One vector is turned by the same rotation once a tick. Each row is the vector after some number of ticks, and that number follows the row.
The counts run from 0 to 249.
[123  99  88 150  93 116  96 110 123 134 172 177 134 133 111 153 135 107
  95 192 163 158 107 105  96 142  93 155  93 144 128 119 153 149 113 153
  89 163 127 144 147 135 132 143 125 142  97 121 155 117  70  89 158 174
 127 115 119  97 135 102 108 148 167 130  90  90 130 150 148 136 119 164
 162 164 104 121 129 164 168  80  93 131 129 117 159]
81
[139 156 106 111  53 137  98 121 156 165 153 152 136 140 132 124  96 117
 129 129 125 103 141 134 157 182  88 149 154 141 103 165 144 107 127 150
  85 129 160 118 104  85 127 128 180 122 146 133 124 158 106 128 128  98
 107 125 143 118  91 159 167  65  91 106 111 120 172 100 126 106  99 139
 134 129 118 168  94 134 123  93 138  90 183 138 101]
120
[126 143 138 114 109 125 151 125 170 149 138 122 118 146 141  60 112 129
 105  90 128  98 140 113 162 204  98 152 129 115 164 141 146 115 109 137
 119 152 126 117 127  91  99 151 170 115 159 164 134 130 103 116 145 119
 101  99 138 169 119  92 170  81  90  95 125 100 144 126  82 144 152 157
 155 123 152 160  96 111 147 136 133  91 142 109 130]
115
[121 133 120 128 107 143 136  97 121  80 137 142 127 133 114 176 116 117
 165 142  93 177 123 111 116 176 103 121  82 127 124 141 168  99 115 151
 119 153 139 152 134 134 161 132 103 167 129  90 114 106  70 141 101 151
 139 140 122 123 123 124 108 152 161 108  94 132 115 140 144 131  44 128
 156 151  81 142 149 195 124  96 133 164 106 111 145]
162
[100 125 111 108 116 160  97  82 130 132 139 138 123 163  92 112  79 115
 154 149 108 171 129  71 187 216 106 148  99  96 133 114 120 162 137 116
 148 156 112 137 169 119 140 141 119 155 106 118 108  75  86 123 160 140
 137 116 139 174 155  66 104 137 145 115 121  90 110 170 136 131 117 131
 163 157  92 157 113 124 139 138 115  94 140 113 153]
159
[ 80 104  99 105 139 174 111  73 160 168 116 145 130 115 119 136 114 125
 128 140  87 112 141 112 194 142 156 140 154 133 123 152 141 151 114 118
  86 144  99 140 145 111 135 187 117 167 147  78 121 177 123 175 146 127
  99 163 113 152 118  85  76 128 120 135 114 119 127 129 151 167 114  94
 133 162 122 154 106 142 156 109 142  97 166 122 141]
70
[153  85  96 132  90  98  97 147  83 170 123 111 148  86 141 162 116 134
 104 147 111  78 163 198 126 121 161 105 102 151 103 132 171 111 107 154
 101 106 103 138  95 119 154 149 135  85 135  93 138 172 146 125 127 124
 104 136 152  61 107 162 146 125 112  98  84  96 127 134 159 149 122  75
 113 123 131 110 108 150 124 118 142 108 101 121 123]
134
[155 154 108  99  81 129 138 133 114  98 160 105  71 150 121 123 146 120
 116 156  99 118 149 172 148 167  89 122 124 123 134 104 142 124 146 160
  81 146  86  85 122  91 154 143 176 166 122  87 122 154 130 107  86 102
 108 137 146 152 134 137 144 134 104 148  83 134 171 141 108  88 153 124
 139  64  77 167 107 158 101 108 130  80 132 135 100]
123
[115  90 131 117 134 129 131 112  96 197 160 116 136 156 121 191 109 155
 129  82 106 146 146 109 115 163  98 129  98 151 155 115 141  65 116 142
 126 134 148 113 154 147 123  94 152  77 114 127 112 113 132 112 142 119
  93 112 145 105  91 147 137  76  97 121 102  81  84 143 136 146  64 157
 126 162 168 152 152 109 131 113 108 117 140 105 175]
171
[143  98 133 106 104 130 138 129 120 120 147 134 123 139 130 181 120 126
 142  71  89 144 106 133 106 159  95 128  84 182 112 179 169  87 107 152
 112 185 134 158 117 136 131 123 162 175 173 155 122 125 136 163 163 118
  99 115 112 116 113 120 169 121 108 118 103  99 100  99 154 144  46 155
 147 148 126  96 141 128 157 115 121 164 118 123 160]
25
[159  88 171 132 111  91 125 132  91 159 125 124 130 131 116 203  93 163
 182 143 124 140 172 100 135 132  92 130 111 184 142 139 149 101 107 122
 111 116 154 136 148 143 149 129  83 136 149  96  81 127 103 143 108 146
  83 114 130 105  89 104 114 151 135 124 120 151  85  97 114 133  72 125
  98 159 119 118 177 182 113 140 149 125 134  99 153]
91
[117 102 138 158 142  93  96 116 118 105 137 141 123 124 113 125 113 110
 111 156 121 126 102 131 153 149 101 155 106 156 145 107 113 179 124 116
 100 186  85 144 123 138 131 187 133 165 156 115 135 116 106 128 200 163
 118 119 100 146 143  41 132 143 150 145 100 113 114 122 125 189 170 109
 171 174 123 120 110 147 161 127 120 125 152 105 159]
152
[134  96 109  70  90 160 158 146 142 166  99 136 105 112 153 171 133 138
 110 129 103 113 174 156 139 120 133 105 155 119 120 139 160  95 125 133
  74 123 126  79 154  96 125 126 138 125 134 104 158 151 145 135 100  97
 121 152 202 107 103 160 142 101  90  99 102  99 167 164 139 104  94 126
 104 116 142 172 109 115  99 105 163  63 161 113 125]
127
[167 129 129 119  77 106 110 136 100 171 158 141 139 133 122 152 122 132
 129 125 146  98 162 199 129 147 124 122 146 181 107 161 151 108 130 140
  75 109 142 123  75  85 141 136 147 106 169 121 122 168 124 128 117 106
  75 132 160  97  92 132 143  98 120 134  77 138 156 123 154 115 110 104
 111 135 140 103 100 148  54 143 144 103 144 145  87]
47
[105 111  92  94 149 165 112 113 136 210 110 171 165 119 114 137 103 141
 132 156 118  79 167 132 186 127 153 152 164 122  69 124 123 136 118 111
  78  93 146 151 177 115 115 169 112 149 112 130 138 172 103 138 132 153
 118 147 160 105 119 109 115 138 144 137 115 130 148 121 174 145 137  77
 105 169 143 125 152 149 158 157 124 108 156  91 128]
142
[132  86 121 110  87 107 103 155 102 149 110 138 157 106 147 195  95 159
 124 145 123 107 131 138 115 105 138 130  87  97  88 103 141 111 107 127
 102 123 121 107 156 118 136 152 106  86  70 111 155 123 109 113 119 184
 161 116 169  53 105 147 148 138 133 111  60 123 135 142 141 135 121  72
 109 149 131 138 145 180 145 100 112 153 120  96 181]
221
[124  90 108 112 143 129 137 149  93 131 132 149 161 100 119 173 111 146
 114 155 125 134 143 139 110 130 152 111 106 120 118 102 184 107 116 156
 105 122 109 138 169 126 118 134 102 114 106 106 156 141  92 109  67 187
 126 152 161  78 108 129  90 171 140 130  78 120 109 170 161 153 122 103
 121 156 131 113 172 185 145 129 135 138  87 106 155]
2
[138  94  90 126  85  96  89 136  85 202 132 119 143  98 145 153 104 127
 110 160 115  62 170 185 155 113 162 130 112 171 107 163 146 122  95 146
  89 106 100 154  98 109 149 188 149 111 145  93 116 175 137 125 137 129
  82 113 130  79 125 139 134 129 122 102  91 107 134 110 156 145 139  87
 108 122 142 106 109 153 147 146 134 106 117 126 137]
135
[122  91 126 140 155 102 101 134  83 135 164 140 140 153 111 156 137 137
 112 171 128 134 120 164 125 141  99 136 105  96 120  49 106 120 142 118
  98 138 131 105 155 153 123 123 123 104  95 164 160 111 111  81 168 159
 146 132 185  85 150  81 143 155 167 156  75  91 123 167 135 155 163  97
 144 153 126 128 142 141 140 127 102 125 143 107 153]
226
[160 107 164  91 114 137 112 136 115 104 102 113 126 122 126 168  80 149
 183 102  90 146 140 108 179 169 100 110  95 152  99 167 157 122 126 113
 128 166 107 148 149 105 134 141 119 179 166 127  92 112 108 164 103 149
 116 108 120 159 112  87 135 136 116 114 123 158  81 114 130 153  85 112
 129 145 108 106 160 152 133 170 159 153 116 112 174]
19
[139 124 117  86 119 152 165 129 162 101 107 125 126  92 154 134 120 148
 130 102  41 109 143 159 166 177 131  91 124  89  76 128 181  97 137 136
  93 143 153 134 150 104 131 109 151 131 142 152 170 171 118 138  96 113
 144 176 175 125 118 160 136 129  81 112 127 126 145 127 139 128 102  89
 137 100 113 142 117 140 137 115 170 120 135  86  96]
199
[124 137  88 113 139 163 142 162 150  58 111 100 120 128 129 104 127 110
  81 159 102 104 134 157 133 181 115 107 123  68 118 100 165 136 104 150
 108 155  98 123 130 116 108 124 163 111 147 131 168 117 120 121 148 136
 141 124 185  99 132 132 168 113  75 115 132  95 168 154 110 149 151 107
 178  98  94 165 105 161 150  97 147  66 110 145 152]
204
[ 97  81  91  80  80 154 118  90 155 196 121 158 147 116 113 133 104 136
 110 159 128 108 157 109 136 140 184 131 154 106 100 133 153 133 114 120
  78 105 137 130 153  89 164 125 107  96  93 101 150 153 122 132 139 156
 109 140 158 104 119 152  93 126 114  99 108  93 142 163 160 128  95  94
 120 171 119 165 117 141 118  80 111  84 159 110 113]
214
[ 95  84  71 107  87 124 127  83 168 156 125 161 139 109 101 117 122 111
  93 175 129 116 136 127 115 125 175 138 149 121 113 139 173 138 109 133
  71 129 147 148 125 107 167 131 111 118 116 101 170 164 120 124 142 150
  96 139 144  98 128 134  83 129 117 116  98  90 168 152 176 123 101 102
 139 166 111 137 108 163 119  68 107  84 154 102 102]
213
[ 81 120 124 133 173 138 123  95 131 108 132 162 156 130 116 131 121  74
  90 146 133 153 109  94 116 175  96 130  88 125 116 108 149  94 109 102
 132 167 154 160 148 159 103 111 129 144 176 149 153  67  61 108 147 137
 137 119 131 157 143  78 167 106 142 124 135  92 122 158 170 148  93 156
 171 144 157 126 133 139 150 130 125 157 111  93 154]
241
[ 84 150  84 142 164 194 118  94 160 115 144 123 147 149  97 112 127  96
  88 182 105  88 103 156 150 176 136 114 122  86 102  75 120 149 132 128
  93 134 105 138 146 157 114 142 150 138 115 123 140 130 118 124 179 129
 160 172 160 110 127 100 140 130 121 153 128  83 146 147 145 155 151  96
 175 120 105 133 108 149 170  76 132 100 159 119 118]
66
[179 145 163 107 109 117 156 158  92 139 146 108 118 160 118  97 114 137
 116  87 140 107 137 178 148 180 120 101 100 138 128 114 156 120 142 125
 128 137  72 115 123 106  88 127 159  99 167 176 133  98 157 119 124 114
 101 100 162 130 111  68 183 105 106 134 109 110 108 168 105 129 180 135
 131  98 149 109 126 112 111 179 146 118 111 121 127]
188
[147 121 152 116 115 144 142 129 138  64 117 120 123 151 132 162 125 125
 119 121 107 157  95 114  98 179  97  99  66 123 106 107 176  95 128 125
 125 179 121 142 146 157 118  89 142 133 147 163 146  61 105 124 154 137
 155 113 164 123 134 102 194 131 103 127 136 100 117 155 132 143  78 145
 182 118 114 115 151 140 147  86 123 160 111 101 168]
23
[101 103 131 168 133 114  88  95 139 113 139 163 138 120 114 115 115  95
  97 171 133 141  99 122 142 164 119 145 102 129 119  96 124 180 134 109
 104 192 115 136 149 145 122 147 121 138 136 148 152 109  97 129 198 163
 140 137 133 134 141  62 134 138 144 137 109 106 117 126 138 181 158 113
 181 176 109 118 106 133 165  94 126 134 159  89 158]
153
[119 134 111 147 130 100 117  99  96 153 185 110 102 170  81 112 132 128
 113 151 148 121 151 115 120 180  77 145 128 183 176 102 137 121 118 144
 140 132 137 146 130 142 136 118 134 114 137 111  87 104  83  87 124 123
  33  80 103 171 123  80 119 118 127 146 122 118 103 127 104 122 117 167
 143 133 131 135 145 164 100 144  99  92 138 118 133]
174
[146 155 104  84  60 153 112 141 118 125 148 101  81 164 122 127 115 141
 123 129 101 109 144 170 179 185  91 114 132  99 126 112 135 120 147 152
 101 134  85  82 133  91 124 151 185 145 112  84 117 136 136 124 112  92
 123 119 161 153 106 139 153  99  90 121  95 123 147 145  96 101 146 126
 130  81 103 189 113 103 119 110 120  91 154 138 113]
122
[138  89 127 125 119  80  86 153  88 179 136 150 121 125 143 180 114 153
 140 139 127 109 160 141 159  88  99 166 122 150 128 123  99 150  94 121
  81 134 116 115 138 108 120 202 120 161 121 109 130 157 109 111 149 173
 108 106 118  81 111  91 130 144 158 112  55 124 134 119 130 141 149  95
 103 149 137 126 148 155 174 153 104 113 126 109 175]
223
[140 136 155  92 112 128 139 119 121 178 143 131  92 167 114 134 107 125
 122 148 158  89 154 101 156 128  99 136 148 177 139 135 135 112 133  94
  99 132 124 114 158 135  99 152 127 147 157 113  95  96  84 118  84 108
  59  95 105 194 117  78 163  94 122 155 125 163 124 122 128  81 129 166
 101 117 153 133 148 155  95 162 134 115 157 105 124]
180
[164 141 159 100 107 120 154 160 117 172 123 124 133 157 132 111 101 147
 117  87 148  96 149 149 172 174 125 118 130 145 129 149 152 112 133 108
 115 136 102 117 144 102  76 129 149 102 176 178 121  98 147 127 126 109
  95  90 190 135  90  77 189  84 106 125 119 110 116 158 117 133 153 150
 118 127 175 105 126 104 117 189 154 112 137 125 131]
187
[116 112  84 129 134 125 122 119  96 141 151 118 139 129 109 127 143 145
  79 186  94  76 127 193 121 137 159 111  97 105  80  69 144 123 139 138
  99 111 107 140 140 148 138 132 123 118  84 131 177 168 125  95 118 157
 123 143 148 104 151 135 129 172 132 151  98 113 144 167 169 138 175  73
 133 106 109 116 138 160 139 117 104 134 114  87  98]
139
[127 124 126  85 165 152 137 135 104 138 109 110 127 142 119 127 109 175
 135 145  98  94 165 147 199 154 159 124 132  82 103  81 119 157 129 116
 103 122  78 122 182 100 101 169 100 140  93 125 131 133 142 130 134 170
 134 150 163 131 124  73 114 159 134 150  99 144 125 158 121 169 188  55
 125 138 121 136 165 151 154 168 140  98 115 117 149]
144
[ 95  84 110 120 105 126 119 106 134 106 117 159 161  67 124 145 100 121
 124 166 134 125 113 101 113 136 144 133 112 127 133 161 183 139  90 138
 102 159 121 151 135 111 139 151 103 134 148  80 147 144  67 143 113 178
 113 131 124 115 104 126  93 128 131  98 100 118 122 122 149 169  98  97
 152 185 120 136 113 192 145  76 149 125 112 116 154]
75
[133 178 154  89 105 146 190 106 165 113 138 112  96 169 126  98 146 122
 136 108 140 108 134 114 158 173 117 127 120 176 148 137 161 112 112 108
 108 149  99 149 112 129 103 182 118 185 187 134  97  95 115 162 140 122
  95  95 106 177 133  52 153 123 111 168 116 162 135 119 107 109 122 150
 146  90 135 114 136 164 126 140 128 143 123  97 119]
108
[148  96 162 119 156  97 113 106  90 142 151 108 114 159  98 147 102 170
 151 128  82 124 119 135 180 176 100 121  90 146 121  91 140 162 167 110
 122 156  94 127 175 146 136 126 125 153 117 143 100 138 125 122 129 149
 108 127 102 179 142  63 117 164 138 164 109 139  59 138 116 161 156 111
 125 149 114 104 150 115 118 145 130 145 161  83 149]
13
[114  87 131 128 116 130  76  77 117 155 156 155 142 115 111 143  99 129
 168 105  86 172 118 129 173 175 106 159 103 152 117 166 145 145 136 123
 121 165 130 149 133  94 164 158 136 183 140 115 100 157 107 153 140 150
 122 120  93 166 129  97  96 135 144 114  83 110  96 132 154 159  81 110
 146 188  99 129 117 118 134 146 107 132 147  99 148]
157
[ 99 111 104 119 148 170 127  85 129 125 145 131 148 112 110 174 140 121
 122 141  54 116 104 180 149 153 150 111 124 121  90 121 169 132 143 143
  71 151 104 146 133 119 136 142 148 157 117  90 152 182 143 169 134 139
 153 201 131 104 103 128 100 143 104 143  97 132 128 128 164 168 103  60
 154 152  92 132 115 161 143  65 133 136 154 125 123]
68
[150 155 116 135  97  95 123 122 149  86 180 126 128 111 133 109 135 117
 111 113 110 117 105 167 109 207  86 134 109 132 124 127 184  97 128 178
  97 156 143 138  83  95 140  95 179 111 151 141 153 171  90 114 104 123
 108 123 143 126 113 170 156  96  98 123  96 123 169 118 121 131 113 125
 167 117 109 139  87 182 110  88 139 130 120 116  93]
118
